array([[ 75,  59,  90,  58, 124, 116, 130, 158, 114,  86,  91,  94],
       [103, 104,  97, 102,  99,  97,  93,  98, 104, 105,  93, 104],
       [ 97, 107, 100,  96, 101,  89,  87,  81,  86,  95, 110, 103],
       [108, 104,  97, 103,  85,  98,  95,  86,  99,  99, 110,  96]])
=>
array([[103, 104,  97, 102,  99,  97,  93,  98, 104, 105,  93, 104],
       [108, 104,  97, 103,  85,  98,  95,  86,  99,  99, 110,  96]])

array([[ 86,  71, 102],
       [ 76,  45, 107],
       [104, 108, 104],
       [ 97,  97, 102]])
=>
array([[ 76,  45, 107],
       [ 97,  97, 102]])

array([[ 93,  69, 130, 159, 109, 103,  45],
       [ 91,  48, 131, 109,  77,  89,  93],
       [ 80, 159,  81, 138,  67,  59, 115],
       [ 42, 136, 143,  71, 140,  73,  42],
       [126,  54, 104, 106, 108, 127,  89],
       [153, 102,  60,  75, 105,  86,  90],
       [141,  80, 124, 152,  82,  74,  55],
       [111, 156, 125, 146,  86, 112, 136]])
=>
array([[ 91,  48, 131, 109,  77,  89,  93],
       [ 42, 136, 143,  71, 140,  73,  42],
       [153, 102,  60,  75, 105,  86,  90],
       [111, 156, 125, 146,  86, 112, 136]])

array([[143, 135, 113,  64, 145, 120,  79,  84,  58],
       [124,  89, 108, 121,  82, 155, 123,  78,  46],
       [ 69, 135,  55,  62, 154,  83,  87, 129, 118],
       [100, 115, 120, 154, 112,  76, 106, 101, 140],
       [155, 109, 126, 122, 156, 164,  93, 106,  37]])
=>
array([[124,  89, 108, 121,  82, 155, 123,  78,  46],
       [100, 115, 120, 154, 112,  76, 106, 101, 140]])

array([[140,  57, 124],
       [163, 106, 109],
       [160,  94, 120],
       [159,  88,  76],
       [150,  83, 135]])
=>
array([[163, 106, 109],
       [159,  88,  76]])

array([[100, 100, 100, 100],
       [107,  48,  99,  82],
       [127,  51,  99,  84],
       [119,  75,  93,  87],
       [166,  65, 118, 108],
       [161,  55, 127, 111],
       [113,  74,  94,  87]])
=>
array([[107,  48,  99,  82],
       [119,  75,  93,  87],
       [161,  55, 127, 111]])

array([[103,  88, 118, 103, 130, 165],
       [ 96,  61,  96, 107,  81,  97],
       [158, 158, 153,  43,  77, 107],
       [112, 109,  78,  97, 125,  91],
       [ 40,  55, 101, 107,  75, 123]])
=>
array([[ 96,  61,  96, 107,  81,  97],
       [112, 109,  78,  97, 125,  91]])
---
array([[108, 137, 118,  90,  64],
       [ 60,  35,  81, 140, 100],
       [105, 100,  99, 103,  80]])
=>
array([[108, 137],
       [ 60,  35],
       [105, 100]])

array([[105,  58, 113,  78],
       [120, 161,  99, 139],
       [ 75,  95, 117, 147],
       [ 69, 135,  93, 156]])
=>
array([[105,  58],
       [120, 161],
       [ 75,  95]])

array([[ 98,  73,  88, 152, 121],
       [104,  75,  92, 146, 126],
       [ 82,  87,  83,  97,  79],
       [103,  75,  93, 148, 113]])
=>
array([[ 98,  73],
       [104,  75],
       [ 82,  87]])

array([[ 39, 162,  41],
       [148, 161,  92],
       [ 41,  41,  39],
       [158, 160, 161],
       [158,  39, 159]])
=>
array([[ 39, 162],
       [148, 161],
       [ 41,  41]])

array([[ 33,  76,  35,  64],
       [ 31,  79,  33,  67],
       [132, 157, 131, 168],
       [113, 122, 114, 130]])
=>
array([[ 33,  76],
       [ 31,  79],
       [132, 157]])

array([[149,  55],
       [144, 147],
       [147,  53],
       [148,  53],
       [145,  54]])
=>
array([[149,  55],
       [144, 147],
       [147,  53]])

array([[156,  71, 120,  99],
       [161,  97, 126,  95],
       [159,  86, 123, 105],
       [160,  90, 124, 105],
       [156,  72, 120, 102]])
=>
array([[156,  71],
       [161,  97],
       [159,  86]])

array([[109,  85, 156,  85],
       [146, 111,  72,  90],
       [152, 109,  47,  91]])
=>
array([[109,  85],
       [146, 111],
       [152, 109]])

array([[ 52,  50,  54],
       [149,  49, 147],
       [ 53,  51,  52],
       [144, 150, 149],
       [ 55,  51,  52]])
=>
array([[ 52,  50],
       [149,  49],
       [ 53,  51]])
---
array([[ 93,  94,  76, 114],
       [ 48,  55,  45,  44]])
=>
array([[94, 76],
       [55, 45]])

array([[ 68, 104,  82, 143, 125],
       [112,  79, 158, 144, 105],
       [109,  97, 144,  93, 154]])
=>
array([[104,  82],
       [ 79, 158]])

array([[ 41, 112,  71],
       [ 80,  89,  35],
       [152,  82, 110]])
=>
array([[112,  71],
       [ 89,  35]])

array([[151, 154, 155],
       [144,  45, 147],
       [153, 153, 151],
       [156,  46, 153],
       [154,  47, 154]])
=>
array([[154, 155],
       [ 45, 147]])

array([[ 98, 105, 106, 142, 104],
       [ 66, 119,  46,  98,  57]])
=>
array([[105, 106],
       [119,  46]])

array([[120, 116,  62],
       [ 66, 110,  35]])
=>
array([[116,  62],
       [110,  35]])

array([[ 99,  84,  47, 109],
       [ 99,  84,  47, 109],
       [ 91,  95,  80,  49]])
=>
array([[84, 47],
       [84, 47]])

array([[ 48, 156, 143,  83, 113],
       [102,  93, 139, 112,  80],
       [ 70, 152,  59,  69, 132],
       [124, 129,  87,  39, 148]])
=>
array([[156, 143],
       [ 93, 139]])

array([[ 76, 154,  85, 151, 101],
       [ 96, 154, 113, 132, 110],
       [ 99,  78, 134,  53,  81],
       [115,  42, 109,  58, 102]])
=>
array([[154,  85],
       [154, 113]])
